50 stands for zero in the data rows.
Every row has a hidden score. How much higher is the second row's score than the first row's in each pair? 8 means about the same, 16 much higher and 0 much lower.
60|58|43|53|69|74|53|38
58|37|33|44|57|58|62|45 -> 10
41|43|44|42|32|49|57|38
45|59|70|74|69|51|33|49 -> 1
50|56|60|43|37|38|49|39
11|08|68|69|65|59|55|24 -> 0
39|43|64|54|39|34|50|58
51|51|28|27|11|43|68|64 -> 11
68|42|36|40|46|39|40|66
44|39|27|43|38|70|69|28 -> 9
57|39|62|72|79|65|44|48
47|32|39|42|44|48|54|47 -> 10
86|99|40|34|30|49|56|58
41|24|34|43|53|57|56|34 -> 0
46|57|35|33|21|45|63|35
40|43|45|57|56|75|61|30 -> 3
62|36|45|47|66|38|39|61
33|40|46|50|29|40|61|58 -> 10
40|59|57|66|59|64|46|46
37|54|46|48|29|41|55|62 -> 12
19|61|55|68|66|63|51|23
60|45|50|42|34|25|51|77 -> 16
36|43|59|58|53|48|39|37
57|58|38|34|31|47|61|52 -> 16
82|62|41|47|56|42|42|68
38|37|59|46|34|42|59|49 -> 11
56|49|46|36|60|42|39|47
39|35|35|46|38|44|55|38 -> 8
27|39|60|62|68|74|51|30
73|51|39|42|54|39|43|68 -> 13
42|62|69|55|48|46|48|34
48|21|65|41|48|21|38|67 -> 9
48|40|60|47|48|40|49|50
36|46|61|47|27|45|59|53 -> 10
43|53|41|54|51|54|57|40
32|45|71|57|55|47|49|35 -> 11
54|89|72|67|60|60|42|34
81|54|49|49|72|60|44|56 -> 11
57|72|63|55|41|41|43|68
52|58|55|42|35|45|54|49 -> 11
63|58|54|53|58|58|41|50
66|48|24|35|48|40|44|48 -> 5
49|39|63|59|64|37|31|56
32|27|46|54|57|57|59|37 -> 9
40|52|58|47|35|51|47|50
10|32|53|52|29|40|58|46 -> 3
62|75|57|48|47|49|46|56
42|71|75|66|47|46|49|61 -> 7
58|56|26|44|49|78|64|31
63|81|61|46|35|46|46|47 -> 14
24|49|36|54|48|77|74|18
55|44|57|55|53|41|42|63 -> 12
51|53|54|56|37|44|55|72
57|53|42|51|59|58|50|43 -> 4
50|55|47|56|51|50|43|42
69|57|35|44|44|41|42|57 -> 11
64|65|56|54|68|50|39|61
39|57|56|52|65|50|43|37 -> 5
61|52|38|46|43|47|46|55
45|52|63|52|52|33|43|59 -> 8
36|54|81|71|41|41|35|59
63|42|32|28|50|37|42|58 -> 7
33|16|47|49|52|58|56|30
58|69|56|58|61|61|46|52 -> 8
70|57|29|24|24|39|62|57
37|55|41|54|47|54|59|35 -> 0
58|50|21|37|44|63|64|43
56|40|10|31|36|76|78|29 -> 11
40|66|84|64|42|47|49|62
46|59|50|45|31|42|57|41 -> 7
52|44|65|47|41|26|42|85
49|44|56|48|48|39|47|57 -> 6
42|43|43|53|50|65|59|30
61|40|51|52|49|32|36|60 -> 9
37|59|66|56|41|47|52|36
57|47|38|48|53|66|57|44 -> 7
43|51|54|41|36|37|52|44
36|51|49|56|61|62|59|34 -> 2
61|61|48|47|55|45|40|48
43|48|65|58|44|34|38|87 -> 7
47|58|41|45|27|43|57|64
76|64|61|49|44|31|40|87 -> 13
41|47|39|45|18|38|55|67
41|58|51|50|37|39|51|57 -> 7
65|48|32|44|56|66|58|45
31|46|32|33|48|54|49|19 -> 1
62|34|46|32|65|26|30|71
48|40|20|39|44|62|66|44 -> 9
69|73|51|49|51|58|51|51
38|45|79|61|57|36|42|66 -> 5
47|33|39|47|49|41|47|46
39|69|76|65|45|49|46|61 -> 11
53|62|63|49|44|36|45|60
57|58|43|39|59|45|36|48 -> 2
77|55|33|27|57|36|41|70
47|66|38|43|10|40|60|65 -> 10
76|49|42|46|56|67|49|45
84|53|45|47|67|58|43|63 -> 7
59|44|50|37|38|30|51|57
35|43|53|56|63|54|49|40 -> 0
49|40|34|38|43|47|54|56
50|51|63|59|59|55|40|50 -> 8
61|52|50|37|36|40|55|68
66|41|37|46|56|58|64|43 -> 6
38|32|44|50|59|49|53|38
53|72|81|66|45|45|42|75 -> 15
73|34|52|53|70|52|41|59
63|70|33|42|56|55|54|43 -> 5
47|67|73|61|61|54|39|41
55|51|60|65|73|60|44|49 -> 6
35|36|49|48|18|33|57|67
58|65|50|41|21|36|61|74 -> 13
56|41|43|44|62|37|36|61
53|63|68|53|51|39|47|53 -> 16
59|54|42|38|55|41|45|58
56|54|49|45|44|50|52|49 -> 12
47|59|48|60|72|82|61|28
66|70|57|47|45|41|47|60 -> 15
55|55|51|58|63|56|45|41
18|51|50|50|26|50|66|38 -> 9
29|30|49|47|59|38|38|33
24|42|48|57|66|52|39|36 -> 4
65|59|47|48|55|59|53|47
48|57|63|55|50|38|49|52 -> 7
48|34|38|44|50|56|57|49
36|44|64|49|36|41|50|55 -> 11
50|47|58|64|71|66|50|46
45|62|40|46|56|54|46|45 -> 4
62|74|57|46|43|45|47|66
31|35|52|52|57|52|53|44 -> 1
36|42|35|39|21|45|64|54
57|46|36|45|54|51|54|50 -> 6
47|49|70|54|50|39|44|51
80|53|44|38|53|44|43|66 -> 10
42|55|53|45|35|50|52|41
54|57|50|58|53|53|38|57 -> 3
79|46|45|44|54|38|36|77
28|37|53|50|30|39|56|59 -> 6
59|34|49|54|79|57|39|59
34|53|53|47|27|44|64|45 -> 15
45|22|45|54|71|61|54|42
60|55|23|37|41|56|68|50 -> 12
80|63|42|48|67|64|53|53
40|44|30|44|61|48|43|41 -> 0
54|67|74|53|32|45|56|64
34|52|76|60|45|37|45|69 -> 0
57|78|46|58|51|63|45|44
25|29|60|64|70|66|54|27 -> 7
57|39|52|57|68|65|47|50
66|64|52|58|70|70|41|44 -> 7
38|65|63|52|44|45|53|41
38|53|72|58|34|42|56|67 -> 11
60|58|46|46|46|46|45|57
59|50|34|47|61|74|62|37 -> 8
39|49|54|54|35|43|53|61
39|42|55|59|69|72|47|29 -> 4
84|58|43|40|51|35|37|73
10|24|39|49|55|54|52|14 -> 0
52|66|90|67|49|40|39|72
83|68|62|61|66|46|33|74 -> 5
40|31|67|52|36|29|44|76
50|46|39|47|54|50|44|57 -> 1
55|41|31|39|37|49|57|47
28|43|79|65|43|38|42|57 -> 7
37|23|63|60|73|61|50|30
40|38|34|38|51|59|61|44 -> 7
56|64|50|45|35|41|50|65
26|29|63|54|39|29|51|55 -> 5
55|67|57|45|44|40|52|47
45|48|64|46|45|32|46|63 -> 6
74|83|52|43|37|43|54|54
47|44|43|54|63|77|59|25 -> 0
29|26|38|50|51|61|57|26
17|31|32|52|15|38|65|55 -> 8
63|39|43|41|60|41|44|64
54|47|20|37|38|53|56|51 -> 6
47|59|50|50|28|39|56|63
55|35|21|32|32|49|61|50 -> 7
31|62|72|60|31|51|55|49
31|53|51|39|25|45|58|35 -> 7
54|48|37|48|52|56|51|55
52|36|41|47|62|59|54|43 -> 9
74|40|48|35|25|16|43|99
46|45|59|50|43|32|47|60 -> 2
46|35|27|42|41|57|57|49
57|61|49|55|63|68|52|36 -> 10
60|45|34|39|45|50|58|54
61|45|52|50|64|48|42|57 -> 6
36|54|72|64|50|47|51|58
68|60|44|44|57|60|49|60 -> 9
45|80|56|53|39|62|58|26
31|37|70|71|72|42|31|41 -> 0
35|26|52|61|65|68|49|32
72|48|32|35|61|44|43|67 -> 11
53|69|66|46|19|42|54|72
42|44|36|46|55|53|52|35 -> 0
48|52|48|53|52|47|38|42
56|57|44|52|59|57|53|54 -> 11
62|91|55|45|39|51|53|46
56|65|55|44|38|47|53|41 -> 9
58|70|47|42|38|47|58|59
29|26|35|37|56|41|40|32 -> 0
